Named moves come first, each a turn or a mirror and shown by rows before and after it. Which of them, in which order, take the first row of each pair that follows to the second? Write the first one first, as in the answered first pair.
S (before -> after):
-5 -10 52 -5 36 14 -2 26 4 -5 4 22 -24 3 23 8 -10 7 18 -17 15  ->  13 -13 27 -17 46 11 -5 11 -7 -13 2 18 -30 2 19 11 -18 2 5 -26 22
17 -16 -44 8 -18 -6 57 30 9 -18 -21 9 -2 20 -14 -5 10 -2 8 -24 52  ->  3 -16 -32 18 -25 -1 59 40 17 -15 -18 9 2 24 -15 -9 14 0 17 -20 47
12 7 -5 -16 8 -17 3 -3 -10 4 -8 -6 -11 23 -20 17 -18 -4 17 -3 -4  ->  -4 10 12 -4 -3 -11 11 10 -2 5 -3 -2 -2 25 -22 12 -13 3 26 3 -10
24 -25 -41 2 -12 6 23 45 34 10 -9 19 -41 -2 13 -13 4 23 43 -3 -13  ->  35 -25 -59 -6 -5 3 17 35 27 7 -11 21 -45 -7 10 -9 -3 18 32 -9 -7
E (before -> after):
-20 28 2 -12 9 -41 11 5 7 6 2 38 6 0 17 -17 14 -24 12 -38 15  ->  -8 18 16 -17 6 -32 7 -4 -6 -3 -4 55 -11 1 18 -12 12 -39 -6 -30 2
-47 28 -9 1 -18 7 20 10 17 2 2 2 12 2 -40 -6 2 16 13 24 66  ->  -25 13 17 -15 -13 24 35 15 4 -21 -17 25 -21 5 -35 3 -4 -3 -3 21 68
-13 1 30 5 35 -17 -27 15 3 18 9 3 19 3 24 14 8 16 22 -16 29  ->  1 -11 44 -6 41 -10 -19 15 -9 8 -6 19 1 6 26 17 8 5 9 -18 26
M (before -> after):
22 -19 4 21 -7 19 60 6 14 -10 -8 -5 -30 27 -11 -10 1 33 -8 12 -7  ->  29 -16 -20 26 -10 18 52 -2 14 -9 -3 -18 -24 25 -12 -10 -2 36 -11 14 -11
18 24 -65 -25 31 -37 -26 -32 -31 2 6 -50 26 -13 -2 11 -30 -1 -26 -1 28  ->  7 2 42 -24 32 -6 -36 -25 -61 -7 -9 -1 14 -25 29 9 -23 -20 -37 37 -38
2 12 -46 -9 0 -30 21 11 34 16 -5 -17 -5 -9 -33 -2 6 24 27 -28 55  ->  13 4 -44 -15 -15 -2 -30 -54 -5 18 7 -15 7 -34 -21 -2 -1 22 -18 26 -42
T (before -> after):
3 1 7 -16 33 -22 -22 -8 -11 3 8 1 -6 -7 9 0 -1 -6 -5 -12 11  ->  -16 4 22 -5 28 -19 -22 -2 -2 15 15 2 8 -9 16 -8 2 4 8 -3 -3
-30 24 -12 29 -33 -22 2 16 46 20 30 -33 37 10 -4 0 5 26 29 -1 5  ->  13 15 -72 9 -34 -22 3 -20 29 4 24 -41 19 7 -16 6 -7 12 -8 -8 12
21 -18 -20 -20 -22 -2 33 -34 28 -14 -16 -25 -18 -3 -29 -17 19 -23 -46 -2
 -23  ->  8 -23 23 -29 14 -11 41 6 31 -14 -28 -6 -33 4 -17 -11 23 -33 -18 -28 22
-15 14 -57 41 -1 0 -14 -28 41 -2 -17 -30 52 -9 19 -29 -26 -22 2 -11 41  ->  -8 6 -50 32 16 -6 -11 -18 37 -5 -25 -20 38 -8 20 -26 -26 -30 4 -27 67
Pairs:
(two moves a pair)
-73 25 -11 -17 58 -26 -50 -39 4 -12 6 -12 -13 3 -17 11 16 -5 9 -6 36  ->  -51 7 13 -32 64 -13 -37 -34 -13 -30 -16 13 -40 4 -12 22 13 -30 -5 -4 34
E then E
4 -18 23 8 -43 13 48 34 6 -19 -30 24 -23 15 -6 -8 22 -19 -1 -1 2  ->  5 -6 -28 18 -60 3 50 23 25 -10 -19 -3 -5 18 -19 -12 21 -6 1 -5 11
T then M
8 12 -34 9 -30 5 34 21 17 15 -16 -8 -5 20 0 -17 13 -23 -10 0 42  ->  2 14 -29 22 -48 20 13 -3 5 20 -9 -7 10 8 9 -20 10 -15 -24 36 -17
M then S
-7 9 -9 19 -37 2 22 14 22 8 10 -10 21 12 -21 -9 13 11 -4 6 -2  ->  16 -5 -2 2 -34 14 12 -11 -5 -4 3 0 4 5 -13 -5 8 -6 -34 21 -30
T then M
6 27 -37 -8 8 -10 5 -10 -1 14 11 25 -23 -8 -26 10 -17 9 4 -29 37  ->  -7 30 -14 -4 22 -13 -2 4 0 20 15 28 -17 -7 -18 9 -11 12 18 -31 39
T then S
-28 2 50 4 19 -3 41 50 22 -2 -22 10 -21 14 -8 10 17 -1 45 -36 67  ->  20 3 -78 10 -57 16 19 -48 9 -6 -2 -31 5 0 -39 4 0 10 -29 17 -33
T then T
5 12 -36 32 -54 12 -25 -37 15 19 38 -33 37 4 -18 -11 -12 23 -14 34 -31  ->  -19 5 33 35 -31 6 32 51 46 10 16 -4 14 31 -12 -11 1 11 37 -4 52
M then M
-17 -2 112 6 0 17 32 44 24 -19 -19 44 -14 6 25 2 -6 15 11 1 21  ->  48 -22 40 -37 24 15 -18 -41 -35 -36 -21 41 -40 -14 24 21 -30 -5 -60 5
 -12
E then S
-3 -2 23 53 -49 12 71 20 24 -9 -11 -9 -24 6 -1 -4 16 -29 14 18 -29  ->  31 2 -60 30 -36 -10 60 -13 18 -11 -7 -34 -29 6 -18 7 5 -32 -4 -14 3
M then S
-4 9 -12 23 -72 3 -13 -2 47 7 6 34 13 3 -40 14 -36 7 -29 18 1  ->  -2 1 20 8 -34 -7 -1 31 40 0 -8 52 -10 10 -35 22 -36 -7 -11 -12 58
T then T
-6 2 3 -4 25 -41 19 14 -2 -2 10 -10 -15 2 6 4 -1 6 4 -23 34  ->  -7 -6 30 -4 17 -19 -5 -14 -27 -2 12 3 -13 -15 21 2 0 0 -19 12 -30
M then M
-8 10 36 16 -14 5 32 22 15 -17 -10 5 -6 6 -19 -12 6 -7 15 -1 -17  ->  13 7 -4 5 -12 0 39 13 17 -27 -16 -4 -19 10 -35 -7 3 -11 7 -19 3
M then E
8 -30 46 1 25 36 -22 25 3 -23 -2 37 9 17 30 -6 -33 -6 1 32 -22  ->  34 -29 4 -1 14 38 -33 -9 -10 -25 2 25 6 10 25 -3 -41 -7 -22 41 -37
T then S
15 8 22 9 -28 -22 -13 21 13 1 -12 9 -5 1 -21 -18 -13 -3 28 -20 13  ->  31 4 -14 1 -31 -22 -27 -9 2 2 -6 -2 -2 -5 -25 -14 -20 -3 8 -17 1
T then S
23 2 -31 -3 -14 -18 36 20 40 -21 -7 -3 0 23 -26 7 -12 -1 -8 -20 21  ->  13 -6 10 9 -31 -2 44 29 38 -25 -10 17 -2 25 -20 2 -9 -4 -12 -1 -12
E then S
-6 11 -66 -10 -31 18 -15 0 59 17 9 -17 4 -2 -46 -19 -8 -10 14 -6 12  ->  5 -7 -27 -21 -26 43 -44 -36 21 9 2 4 -5 -20 -25 -14 -10 -23 -19 26 -51
M then S
-12 -8 17 8 3 -13 -30 -17 -9 2 11 -16 27 -19 7 -1 2 19 -4 5 -27  ->  3 -21 45 -8 17 -7 -14 -2 -19 -18 -10 6 -2 -13 13 7 4 0 -11 -5 -9
T then M
8 -3 -21 1 10 -13 -3 -2 -5 -15 11 -6 -21 1 -13 4 16 2 9 -12 21  ->  -4 -12 19 10 -4 -2 9 17 -3 -19 6 13 -26 6 -11 -1 21 -1 14 0 6
S then E
25 -5 -21 16 -63 43 55 38 17 -2 -43 -19 -13 30 -23 -9 24 -15 -7 30 9  ->  22 -11 5 -3 -21 28 53 63 9 -1 -52 -4 -30 31 -14 -3 23 -24 7 -2 55
S then T
17 29 -76 -5 -54 5 -1 0 29 23 8 -39 27 6 -22 -15 -7 -1 -2 -13 -15  ->  54 2 -43 -45 -12 10 18 16 -3 -12 -29 1 -30 10 -13 1 -13 -41 -19 -46 28
T then E
3 20 -88 36 -80 -2 37 -9 43 17 -2 -17 31 -1 -21 0 15 16 8 2 -21  ->  60 -12 -78 -20 -34 3 52 -12 5 -24 -39 23 -33 3 -14 23 3 -32 -27 -36 25
T then E
-1 -8 16 -13 39 9 -65 -41 -65 13 5 -13 -31 -41 19 2 -25 -3 -19 19 -43  ->  -48 19 3 18 25 -11 -68 -15 -26 42 30 -45 13 -35 12 -14 -15 31 27 13 -30
E then S
3 -11 -9 10 -20 19 2 -6 -12 -9 -4 10 3 7 0 -2 -4 -7 -15 -1 -18  ->  1 -8 -19 13 -15 10 16 8 3 -8 -7 4 4 16 -8 -1 -1 -4 -4 -16 12
M then M
-20 18 57 -3 4 -6 28 43 -3 17 15 -6 14 -5 14 7 -3 -6 32 -8 36  ->  12 19 -21 -14 4 -19 35 21 0 9 12 -28 1 2 -7 14 -12 -9 10 -27 68
E then M
30 8 -12 23 -53 22 51 42 56 -31 -16 26 6 25 -34 0 -10 5 -32 -25 51  ->  51 2 -15 -8 -12 8 31 29 25 -41 -24 32 -16 17 -28 14 -19 -9 -47 -44 73
M then T
19 5 3 -34 15 21 -9 -25 -20 30 0 -34 -1 -4 23 54 -10 0 -11 4 28  ->  -10 9 54 -11 -4 31 12 13 5 35 0 -22 6 6 25 44 3 7 12 17 16
S then E
28 1 -22 -28 -19 9 -12 -35 -59 -6 -10 -19 -7 -38 19 20 -18 3 -55 57 -74  ->  -44 35 6 26 -45 -6 5 22 7 31 16 -45 49 -25 13 0 0 45 19 57 -52
S then E
-50 29 5 18 0 10 -45 -24 22 39 34 -30 46 -13 29 -21 -37 25 -2 -6 -42  ->  -61 16 77 15 22 12 -4 36 34 25 7 5 16 2 36 -19 -30 11 25 -27 1
M then E
-27 36 57 4 -23 0 17 -11 27 47 -2 -19 -28 -7 -6 -26 0 71 36 -6 -70  ->  16 24 32 -54 53 -30 2 -22 -10 29 -23 -12 -74 -13 0 0 -13 37 21 -63 11
S then T
17 -7 -2 -15 4 9 0 0 -32 10 -30 17 -9 -6 19 17 -8 -30 -31 -27 39  ->  -18 5 40 2 12 5 -8 28 -15 25 -22 20 7 -4 31 13 1 -16 0 -20 38
M then T
2 26 -39 -8 37 -31 7 11 17 9 6 -16 -13 3 -20 3 -11 -1 24 -37 76  ->  7 -1 45 -9 20 7 46 38 8 -17 -21 37 -41 7 -8 3 -7 -26 16 -17 49
S then E
2 -2 -50 18 -53 27 -11 -18 -3 26 26 -25 11 -36 -14 -12 34 14 -25 -17 -84  ->  43 -33 -16 -29 2 29 -6 -11 -43 -4 -10 19 -45 -36 4 10 23 -26 -48 -46 -48
T then M
